[[125 134 123 127 130 127]
 [132 124 132 140 125 130]
 [130 126 129 133 140 112]
 [101 123 133 136 124 131]
 [124 143 108 112 123 133]
 [156 130 127 121 130 123]
 [123 133 120 117 125 128]
 [121 114 143 148 132 122]
 [146 122 137 132 133 120]
 [133 136 119 126 132 124]]
=>
[[121 114 143 148 132 122]
 [146 122 137 132 133 120]
 [101 123 133 136 124 131]
 [132 124 132 140 125 130]
 [130 126 129 133 140 112]
 [156 130 127 121 130 123]
 [125 134 123 127 130 127]
 [123 133 120 117 125 128]
 [133 136 119 126 132 124]
 [124 143 108 112 123 133]]

[[131 130 129 133 129 137]
 [133 130 132 134 122 132]
 [136 117 133 105 125 124]]
=>
[[136 117 133 105 125 124]
 [133 130 132 134 122 132]
 [131 130 129 133 129 137]]

[[133 108 142 106 102 150 105 146]
 [135 144 154 141 123 142 125 133]
 [130 104 152 126 106 154 141 105]
 [156 143 126 111 141 103 152 143]]
=>
[[135 144 154 141 123 142 125 133]
 [130 104 152 126 106 154 141 105]
 [133 108 142 106 102 150 105 146]
 [156 143 126 111 141 103 152 143]]

[[121 116 112 133 118 114 126 116 137 139 136 108 127]
 [131 105 139 113 134 114 115 109 114 106 109 136 119]
 [127 129 128 127 130 127 127 128 128 127 128 128 131]]
=>
[[131 105 139 113 134 114 115 109 114 106 109 136 119]
 [127 129 128 127 130 127 127 128 128 127 128 128 131]
 [121 116 112 133 118 114 126 116 137 139 136 108 127]]

[[107 150 105]
 [150 105 142]
 [124 139 110]]
=>
[[150 105 142]
 [124 139 110]
 [107 150 105]]

[[113 131 135 125 129 116 114 139 121 130 122 119 131 112]
 [106 131 133 137 127 110 131 123 138 129 117 140 124 138]
 [122 133 137 123 134 125 116 135 119 132 128 117 131 111]
 [133 123 118 127 124 132 121 135 123 125 128 121 133 122]
 [121 128 128 128 130 122 135 108 134 128 125 137 121 141]
 [127 126 125 128 123 126 122 140 125 126 125 122 132 122]]
=>
[[122 133 137 123 134 125 116 135 119 132 128 117 131 111]
 [113 131 135 125 129 116 114 139 121 130 122 119 131 112]
 [106 131 133 137 127 110 131 123 138 129 117 140 124 138]
 [121 128 128 128 130 122 135 108 134 128 125 137 121 141]
 [127 126 125 128 123 126 122 140 125 126 125 122 132 122]
 [133 123 118 127 124 132 121 135 123 125 128 121 133 122]]

[[132 129 126 132 128 129 124]
 [143 130 128 141 128 130 136]
 [144 121 118 141 118 121 142]
 [116 115 113 120 115 114 117]
 [127 139 137 124 137 138 116]
 [107 139 139 110 141 137 105]
 [114 118 124 111 121 120 129]
 [138 122 119 136 120 122 134]
 [116 115 121 111 117 117 133]
 [121 128 134 117 130 128 134]]
=>
[[107 139 139 110 141 137 105]
 [127 139 137 124 137 138 116]
 [121 128 134 117 130 128 134]
 [143 130 128 141 128 130 136]
 [132 129 126 132 128 129 124]
 [114 118 124 111 121 120 129]
 [116 115 121 111 117 117 133]
 [138 122 119 136 120 122 134]
 [144 121 118 141 118 121 142]
 [116 115 113 120 115 114 117]]

[[141 152 113 117 128 124 137]
 [124 120 132 130 129 129 125]
 [151 131 108 132 116 106 133]]
=>
[[124 120 132 130 129 129 125]
 [141 152 113 117 128 124 137]
 [151 131 108 132 116 106 133]]
---
[[114 121 154 144 116]
 [134 132 123 113 140]
 [143 125 128 148 131]
 [121 128 130 127 124]
 [128 125 128 130 133]]
=>
[[114 121]
 [134 132]
 [143 125]]

[[150 153]
 [106 128]
 [109 143]
 [116 119]
 [146 106]]
=>
[[150 153]
 [106 128]
 [109 143]]

[[111 144]
 [151 101]
 [150 105]
 [117 139]
 [145 110]]
=>
[[111 144]
 [151 101]
 [150 105]]

[[136 112 108]
 [120 117 105]
 [142 139 110]
 [113 127 149]]
=>
[[136 112]
 [120 117]
 [142 139]]

[[126 116]
 [134 137]
 [126 117]
 [150 125]]
=>
[[126 116]
 [134 137]
 [126 117]]

[[111 142 150]
 [123 132 136]
 [113 153 106]
 [123 151 143]]
=>
[[111 142]
 [123 132]
 [113 153]]

[[148 112]
 [107 117]
 [118 137]
 [109 145]
 [150 107]]
=>
[[148 112]
 [107 117]
 [118 137]]

[[120 131]
 [144 109]
 [120 104]
 [136 105]
 [113 114]]
=>
[[120 131]
 [144 109]
 [120 104]]
---
[[145 148 156 156 111 153 109 117 156 132 125 130]
 [130 131 126 154 150 108 112 136 133 146 112 151]
 [137 147 147 121 109 156 132 119 117 109 106 103]]
=>
[[103 106 109 117 119 132 156 109 121 147 147 137]
 [151 112 146 133 136 112 108 150 154 126 131 130]
 [130 125 132 156 117 109 153 111 156 156 148 145]]

[[124 125 115 125 126 125 125 125 126 126 124]
 [127 116 142 120 114 128 127 115 116 127 118]
 [144 121 120 134 122 144 144 124 140 143 135]
 [137 106 114 121 106 137 137 105 131 138 121]
 [122 121 148 136 121 122 122 119 122 123 133]
 [146 116 124 121 115 146 145 118 132 142 122]
 [122 142 139 132 142 121 121 140 128 121 133]]
=>
[[133 121 128 140 121 121 142 132 139 142 122]
 [122 142 132 118 145 146 115 121 124 116 146]
 [133 123 122 119 122 122 121 136 148 121 122]
 [121 138 131 105 137 137 106 121 114 106 137]
 [135 143 140 124 144 144 122 134 120 121 144]
 [118 127 116 115 127 128 114 120 142 116 127]
 [124 126 126 125 125 125 126 125 115 125 124]]

[[149 124 109 121 139 114 114 144]
 [119 118 116 110 123 128 139 121]
 [109 120 144 110 124 140 131 125]
 [107 112 137 111 146 143 139 131]
 [124 114 137 131 141 146 122 133]
 [133 135 112 123 134 124 142 137]]
=>
[[137 142 124 134 123 112 135 133]
 [133 122 146 141 131 137 114 124]
 [131 139 143 146 111 137 112 107]
 [125 131 140 124 110 144 120 109]
 [121 139 128 123 110 116 118 119]
 [144 114 114 139 121 109 124 149]]

[[111 129 143 144 134]
 [137 122 146 123 144]
 [124 106 133 109 142]
 [119 131 136 117 107]
 [109 141 107 110 145]]
=>
[[145 110 107 141 109]
 [107 117 136 131 119]
 [142 109 133 106 124]
 [144 123 146 122 137]
 [134 144 143 129 111]]

[[135 139 113 111 119 125 135]
 [138 143 108 115 119 126 130]
 [138 140 113 111 119 124 120]
 [138 143 108 112 119 126 130]
 [158 147 102 109 124 126 135]]
=>
[[135 126 124 109 102 147 158]
 [130 126 119 112 108 143 138]
 [120 124 119 111 113 140 138]
 [130 126 119 115 108 143 138]
 [135 125 119 111 113 139 135]]

[[113 127 119 103]
 [115 130 122 144]
 [126 132 118 146]
 [131 125 135 149]
 [101 127 128 124]
 [129 129 134 115]
 [117 124 123 116]
 [135 124 123 156]
 [104 128 114 133]
 [136 127 122 115]
 [130 130 134 119]]
=>
[[119 134 130 130]
 [115 122 127 136]
 [133 114 128 104]
 [156 123 124 135]
 [116 123 124 117]
 [115 134 129 129]
 [124 128 127 101]
 [149 135 125 131]
 [146 118 132 126]
 [144 122 130 115]
 [103 119 127 113]]

[[121 111 123 123 121 140 129]
 [129 111 116 119 151 155 138]
 [129 150 140 139 114 107 106]
 [125 112 107 126 146 142 145]
 [134 113 101 140 108 127 119]]
=>
[[119 127 108 140 101 113 134]
 [145 142 146 126 107 112 125]
 [106 107 114 139 140 150 129]
 [138 155 151 119 116 111 129]
 [129 140 121 123 123 111 121]]
